One vector is turned by the same rotation once a step. Each row is the vector after some number of steps, and that number follows the row.
The counts run from 0 to 176.
|   5 | -14 | -43 |  23 |  32 |   0 |  -3 |  25 |  51 | -40 |  -7 | -20 |  42 | -23 |  20 |  27 |   9 |   7 | -67 |   7 |  50 |  33 | -15 | -31 |  -4 |   0 | -20 |   2 | -29 | -27 |   7 |  -5 | -27 |  -2 |  -1 | -11 |  -1 | -33 |
175
|  30 |  48 |  -2 |  14 |  29 |   8 | -55 |   1 |   3 |  -2 | -35 |  -3 |  19 |  13 |  51 | -17 | -22 |   8 |  14 |  14 |  25 | -23 |  -6 | -42 |  21 |   5 |  15 |  -1 |  -1 | -13 |  24 |   0 | -48 |  44 |   9 | -13 | -26 | -59 |
66
|  24 |  -9 | -52 | -46 |   3 |   0 |  21 |   1 |   1 |  19 | -24 |   8 |  29 |  34 | -30 |   8 |  38 |  -8 |   7 | -15 |  34 |   1 | -14 | -23 |  32 |  -5 | -29 |  22 | -29 | -22 | -16 |  66 |  14 | -12 | -21 |  40 |  13 |  14 |
139
|   4 |  -1 | -17 | -33 | -35 |  12 | -17 |  31 | -13 |  35 |  29 |  14 |  26 |  -7 |  12 |   8 |  11 |  -8 |  52 | -25 | -18 |  10 | -63 |  11 |  40 | -34 | -13 |  15 |  14 | -42 |  63 | -10 |  -5 | -10 |  33 |   2 |  20 | -29 |
87
| -32 |  -1 |  17 |  16 | -19 | -22 |  10 | -27 | -39 | -40 |  11 |  -1 |   6 |   9 |  23 |   1 |   4 |   4 | -34 |   0 |  44 |  10 |  60 |  19 |  35 | -12 |  35 | -37 |  39 | -57 | -44 |  21 |  -1 | -24 | -19 |   3 | -42 |  -4 |
129
| -24 | -71 |  -2 | -40 |  11 | -33 |  -4 |  47 | -22 |  28 | -11 |  -6 | -24 | -35 |  10 | -17 |  21 |  -1 |  31 |  13 |  11 |  11 |  19 |  22 | -14 | -17 | -14 | -66 | -12 |   0 | -28 |   8 |  12 | -28 | -26 |  12 |  -3 |  13 |
23
| -39 | -52 |   8 | -33 |  60 |  -7 |  -3 |  12 | -21 |  30 |  17 | -22 |  -5 |  14 | -16 | -20 |  47 | -26 |  17 | -27 | -21 | -31 |  15 | -10 |  23 | -32 |  -5 | -27 |  41 |   7 |  -5 |  30 |  46 |  -3 |  18 |  14 |   4 |  -4 |
108
|  16 | -21 |  -2 |   3 | -33 | -25 |   7 | -18 | -30 |  25 |  13 |  32 |  23 | -32 |  14 |  -6 |  63 | -17 |  28 | -19 | -14 | -12 | -14 |  18 |  26 | -25 | -33 | -50 |  28 | -50 | -33 |  21 |  -9 |  16 | -21 | -11 | -28 | -25 |
124
|   7 | -22 |   1 | -17 |  14 |  49 | -30 |   9 |  16 | -39 | -57 | -17 |  11 |  -7 |  41 |  32 |   1 | -16 |   9 |  42 |  63 |  23 |  17 |   1 |  20 | -51 |  14 | -16 |  -6 |  14 | -32 |  38 | -18 |   5 | -13 |  18 |  23 | -21 |
29
|  14 | -20 |  22 | -38 |  20 | -61 | -32 | -13 |  13 |  40 |  22 | -20 |   0 |   0 |  12 | -31 |   7 |  17 |  17 | -13 |   5 | -49 | -42 |   5 |  20 |  10 | -27 | -17 |  37 | -25 |  26 |   9 | -25 |  27 |   6 | -26 | -14 | -24 |
71
| -12 | -30 |  22 |  11 | -42 |   6 |  33 | -26 | -21 | -34 |  29 | -14 |  32 | -25 |  -3 | -41 |   3 |  15 | -12 |  -2 |  10 |  19 | -34 |  11 |   8 |   1 |  -3 | -39 |   0 | -60 | -23 |  26 | -30 |  37 | -30 |   7 | -28 | -24 |
126
| -41 |  16 | -12 |  -3 | -12 |   9 | -32 |  21 | -26 | -19 |  38 |  20 |   2 |   5 |  27 | -25 |  14 |  53 | -36 | -38 | -36 |  -2 |  39 |  31 |  23 |  14 |  42 |   9 |   9 | -23 |  36 | -12 |  -3 |  -7 |  15 | -19 | -43 | -38 |
96
|  -7 | -36 | -32 | -13 |  -6 | -16 | -17 |   7 |   4 |  47 | -23 |  13 | -41 |  35 |   4 |  14 |  11 |  17 |  17 |  -1 |   4 | -12 | -53 | -31 |  18 | -50 | -13 |  -2 |  19 |   7 |  17 |  23 |  17 |   6 |  -9 |  68 |   4 |  12 |
54
|  15 |  28 |   5 |  -4 |   0 |   7 |   6 |  18 |  -7 | -19 | -11 | -11 |  28 | -12 |  40 | -15 | -21 |  -6 |  23 |  10 |  42 |  25 |  17 | -44 |  60 | -51 |  23 |  45 | -28 | -15 |  38 |   2 | -11 | -34 |  47 |  16 |  38 | -22 |
82
| -22 | -23 |  -3 | -38 | -24 |   1 |  30 | -28 | -14 | -20 | -10 |   9 |  17 |  30 | -22 | -28 | -49 |  43 | -16 |  -2 |  49 |  29 |  -7 |  21 |  15 |   5 |  25 |  28 | -21 | -28 |  -5 |  64 | -19 | -30 |   2 |   4 |  -7 | -19 |
134
| -40 |  28 |   2 |  14 |   4 | -46 |  28 | -10 |  17 | -33 | -21 | -19 |  -5 | -25 |  28 |   4 |   7 |  -1 | -73 | -32 |  28 |  21 |  38 |  -2 |  19 | -12 |  21 | -25 | -16 |  -8 | -19 | -25 |   1 | -14 | -16 |  49 | -26 | -20 |
44
|  -1 | -18 |   9 | -40 |   8 |  24 | -32 |  18 |   9 |   8 | -63 |  12 |   7 |  -3 |  44 |  49 |  22 | -26 |  25 |  11 |  49 |   3 |  21 |  32 |  27 | -61 |   1 | -12 |  15 |   7 | -27 |  28 |   7 |   6 | -11 | -11 |  20 | -10 |
30
|  22 | -32 |   7 | -44 | -34 | -24 | -16 |   0 |  21 |  35 |  -7 | -19 |  21 | -33 |  15 | -58 |  -5 |  39 | -17 |  -7 | -30 |  33 | -37 | -35 | -20 |  26 |  44 | -32 |  -6 |  32 | -42 |  14 |  16 |  12 | -32 |  -1 |  22 |  -8 |
16
|   5 |  16 |  -9 | -44 |  12 | -21 | -32 | -21 | -23 |  17 |  20 |  19 | -12 |   7 |  15 | -14 |  53 |  21 |  -9 | -55 | -26 | -13 |  47 |  23 |  24 |   4 |  18 | -24 | -12 |  28 | -19 |  18 |  27 | -34 |  17 |  14 | -17 | -51 |
100
|  35 | -16 |  -9 |  25 | -33 |  -5 |   5 | -26 | -16 |   1 |   0 |  33 |  33 | -28 |  19 |  13 |  66 | -17 |  17 |  -4 |   5 |   2 | -17 | -31 |  37 | -27 | -38 | -32 |   6 | -38 | -49 |  29 |  -4 |  28 |  -9 |  11 |  -9 | -29 |
123
|   3 | -26 | -30 |  -3 |  10 | -34 |  -7 |  -3 |  60 |   3 | -16 |   9 |   5 |  -5 |  25 |  44 |  72 |  27 | -37 | -18 |  29 | -16 | -15 |  16 |  20 | -28 | -51 |  -1 |   7 | -35 |  -7 |   3 | -11 |  26 | -15 |   0 |  -2 |  -3 |
38
|  21 |  41 |   0 | -11 |   6 | -19 |  -9 |  25 | -18 |   7 |  -8 |  12 |  11 |  -7 |  42 |  20 |  12 | -24 |  35 |  -4 |  32 |   9 |  15 |  -6 |  62 | -50 |   5 |  25 |   0 | -15 |  28 |  -6 |  13 | -55 |  36 |  14 |  32 |  -9 |
83
|  21 |  27 |  -6 |  -9 |  18 |  15 | -28 |   1 |  13 |   8 | -10 | -26 |  28 |  -5 |  23 | -35 | -53 |  21 |  12 |  17 |  24 |  -3 |  -2 | -33 | -18 |   9 |  27 |  -1 |  -7 |   9 |  33 |  15 | -37 |  40 |  -4 |  -7 | -47 | -65 |
65
| -15 |  -9 | -24 | -21 |   1 |  -5 |   6 |   1 | -25 | -31 | -34 |  26 |  12 |  50 | -11 | -12 | -29 |  52 |  -9 |  -1 |  41 |  12 | -19 |  -3 |  35 |   5 |  21 |  56 |  -9 | -32 |   3 |  58 | -21 | -36 |   7 |   1 |   7 | -14 |
135
|  42 | -15 | -28 | -22 | -21 | -40 | -28 |  13 |   9 |  43 |  -2 |   1 |   7 | -32 |  26 | -37 |  19 |  29 | -28 | -10 |  -3 |  30 |   0 | -60 |  -5 |  11 |  24 | -35 |   1 |  31 | -45 |   3 |  20 | -13 | -41 |  12 |   1 |  -5 |
154
|  50 |   1 | -22 |  35 | -13 |  12 |  21 | -25 | -10 |  -5 |  21 |  11 |  55 | -36 |  12 |   6 |  35 | -19 |  -4 |   4 |  25 |  32 | -14 | -53 |   5 | -29 |   1 | -38 |   8 | -21 | -52 |  21 |  -6 |   4 | -13 |  14 | -21 | -43 |
122
|  10 |  27 | -32 |   6 |   8 | -33 | -47 |  22 |  -1 |  13 | -44 |  39 |  26 |   9 |  49 | -24 |   8 |  29 | -25 |  -2 | -21 |  -6 |   6 | -62 |  20 |   7 |  53 |  11 |  23 |   1 | -23 |  -4 | -11 |   5 | -18 | -24 |  11 |  10 |
152
| -18 | -26 |   5 | -34 |  22 | -32 | -38 |  52 | -30 |   1 | -26 |  -7 | -21 | -18 |  38 | -18 |  17 | -25 |  25 |   9 |  23 |  -3 |  41 | -13 |  -1 | -10 |   0 | -71 |  10 |  -9 | -41 |  -2 |  -4 | -32 | -25 |  15 |  -7 |  13 |
161
| -13 | -29 |  -5 |  -2 |  30 | -12 | -32 |  50 | -43 | -29 | -52 |   0 |   3 |  -3 |  49 | -31 |  10 |  -3 |  22 |  18 |   6 |  -5 |  15 | -42 |  18 |  -7 | -14 | -48 |  -5 | -29 | -37 |   7 | -32 | -19 | -18 |  15 |   7 |  24 |
160
|  -6 | -30 |  32 |  -5 |  16 | -68 |   3 |  -2 |  17 |   8 |  35 | -42 | -19 | -29 |  38 | -18 |  17 |  -9 | -22 |   9 |  35 | -28 |  61 | -11 |  40 | -10 |  -7 | -18 |  24 | -21 |   9 |   2 |  25 | -32 |  14 |  12 | -12 |  25 |
76
|  12 |  -9 | -12 | -35 |  -8 |  29 |   3 |  27 |  24 |  31 | -10 | -36 |  51 | -28 | -25 | -22 |  20 | -12 | -12 | -32 | -24 |  17 |  10 |  -1 |  -2 |   5 |  10 |  -9 | -40 | -15 |  -3 |  21 |  24 |  50 | -61 |  35 | -10 |   9 |
8
|   1 | -18 |  -3 | -45 |   2 |   7 | -20 | -24 | -15 |  -6 |  14 | -20 |  12 |  24 |  -9 | -59 |  11 |  32 |   7 | -46 | -33 |   3 | -30 |  -2 |  18 |  14 |  -2 |  -7 | -37 |  28 |  -5 |  43 |  -7 |  -4 |  20 |  25 |  10 | -67 |
102
| -33 | -41 | -24 | -28 |  -3 | -19 |  -8 |  27 |   0 |  70 | -14 |  20 | -42 |  13 | -14 |  -1 |   8 |  13 |  23 | -11 |   5 |  -8 | -43 | -11 |  -3 | -36 |   2 | -13 |  31 |  -1 |  49 |   5 |  17 |  -2 | -18 |  35 | -35 |   8 |
55
|  11 |  15 | -36 |  -4 |  -7 | -46 | -34 |  12 |  -9 |  41 | -24 |  39 |   8 | -15 |  25 | -37 |  31 |  17 | -30 | -16 | -11 |  10 |  15 | -50 |   3 |   4 |  39 | -28 |  34 |  14 | -46 | -15 |  17 | -30 | -36 | -14 | -11 |  14 |
153
| -16 | -85 |  10 | -35 |   0 |   0 |  12 |  31 |  -7 |   6 |  -9 | -25 |  -2 | -41 |  11 | -36 |  -4 |  -1 |  27 |  19 |  18 |  35 |   3 |  13 | -27 | -13 |  -8 | -56 | -41 |   7 | -14 |  28 | -11 | -15 | -22 |  27 |  -8 |   2 |
24
|   6 | -27 |  20 |  -1 |  21 | -37 |  -9 | -10 |  11 | -15 |  34 | -61 |  15 |  -9 |  21 | -52 | -40 |  28 | -30 |  25 |  32 | -13 | -22 | -41 |   0 |  20 |   0 | -10 |   9 | -40 |  25 |   4 | -28 |   2 |   3 |   0 | -17 | -20 |
73
|  -2 |   9 |  18 | -16 |   0 |  -7 |  25 |  16 |  -6 | -25 |  14 | -31 |  19 | -23 |  22 | -30 | -57 |  -2 |   5 |  16 |  42 |  33 |  19 | -20 |  28 | -19 |  24 |  35 | -33 |   8 |  42 |  -5 | -11 | -44 |  37 |   5 |  10 | -20 |
81
| -61 | -45 |   5 |  18 |  46 |  -1 |  18 |  31 | -21 |  -1 |  -8 |  15 |  19 |  -4 |  -5 | -23 |  -7 |  -6 |  -6 |  -1 |  -3 |   7 |  31 |  -3 |  20 | -33 |  48 |  26 |  50 |  -8 |  34 |   6 |  14 |  16 |  32 | -46 |  -8 | -10 |
112
| -41 | -12 | -19 | -16 |  66 |  -9 |   2 |  12 | -44 | -23 |  30 | -40 |  12 |  34 | -19 | -43 |  -3 | -21 | -22 | -14 |  -8 |  12 |  -8 | -38 |   2 |  13 |  25 | -26 |   9 |   8 | -27 |   9 |   9 | -38 |  34 |  12 |  10 | -50 |
105
